In the rows, 128 means zero.
One turn moves each row of this set onto another row. After a few examples, where does it send each row asked below?
z_581: [149 114 165 125 124 123 138 110 155 125 121 131]
z_705: [153 128 101 136 119  95 120 129 122 123 101 123]
z_350: [147 107 137 143 137 104  95 115 174  98 137 137]
z_969: [116  97 140 128 134 144 133 140 132 120 138 119]
z_500: [161 102 114 134 128 121  91 147 162 115 106 136]
z_365: [141 147 124 123 155 110 155 109 134 131 140 152]
z_946: [141 113 167 124 126 111 131 105 154 117 128 136]
z_448: [146 114 164 119 122 117 133 104 147 125 134 139]
z_701: [127 120 127 125 171 133 118 126 152 107 156 160]
z_984: [155 124 137 112 158 134 121 141 164 123 107 165]
z_632: [151 105 136 140 135 111  95 109 170 104 148 142]
z_8: [129 123 103 145 129 111 132 116 114 116 146 113]
z_528: [164 150 110 134 154  99 130 114 159 124 123 158]
z_481: [161 128 104 136 116 107 126 132 128 129  96 118]
z_548: [115  99 149 120 132 133 137 138 128 120 131 125]
z_485: [118 116 105 139 131 110 125 127 108 112 142 117]
z_13: [162 118 135 135 147 108  94 106 169 100 141 137]
z_405: [163 111 108 132 144 122  87 149 156 108 109 129]
z_359: [127 121 123 132 172 130 128 131 159 114 158 155]
z_303: [137 130  85 141 168 120 117 143 147 115 140 149]
z_855: [154 103 109 145 133 124  94 150 163 110 111 126]
z_543: [164 134 101 125 129 107 118 133 118 125 100 120]
z_231: [138 129  85 134 167 122 107 141 138 108 138 153]
z_54: [167 149 109 128 153 100 120 109 151 118 120 162]
z_292: [156 106 113 138 130 111  93 149 159 110 100 132]
z_3: [121 104 145 114 146 144 130 137 124 118 141 122]
z_134: [127 115  97 138 128 115 120 125 107 116 148 121]
z_708: [140 146 127 117 154 114 148 103 126 125 138 156]
z_574: [154 114 133 149 135 107 103 103 172 103 143 132]
z_298: [139 130 111 118 155 132 146 154 134 136 108 149]
z_995: [131 127 105 130 141 114 126 120 103 114 148 115]
z_414: [163 128  99 134 114 100 115 126 124 126 105 128]
z_698: [120  98 140 118 128 140 133 139 122 126 136 127]
z_52: [139 130 113 111 154 136 137 151 123 132 107 152]
z_710: [153 118 168 112 137 123 130 109 152 120 127 135]
z_184: [153 124 134 119 159 131 132 146 170 129 109 160]

z_995 goes to z_543
z_365 goes to z_298
And these:
z_946 goes to z_548
z_52 goes to z_231
z_448 goes to z_698
z_8 goes to z_481

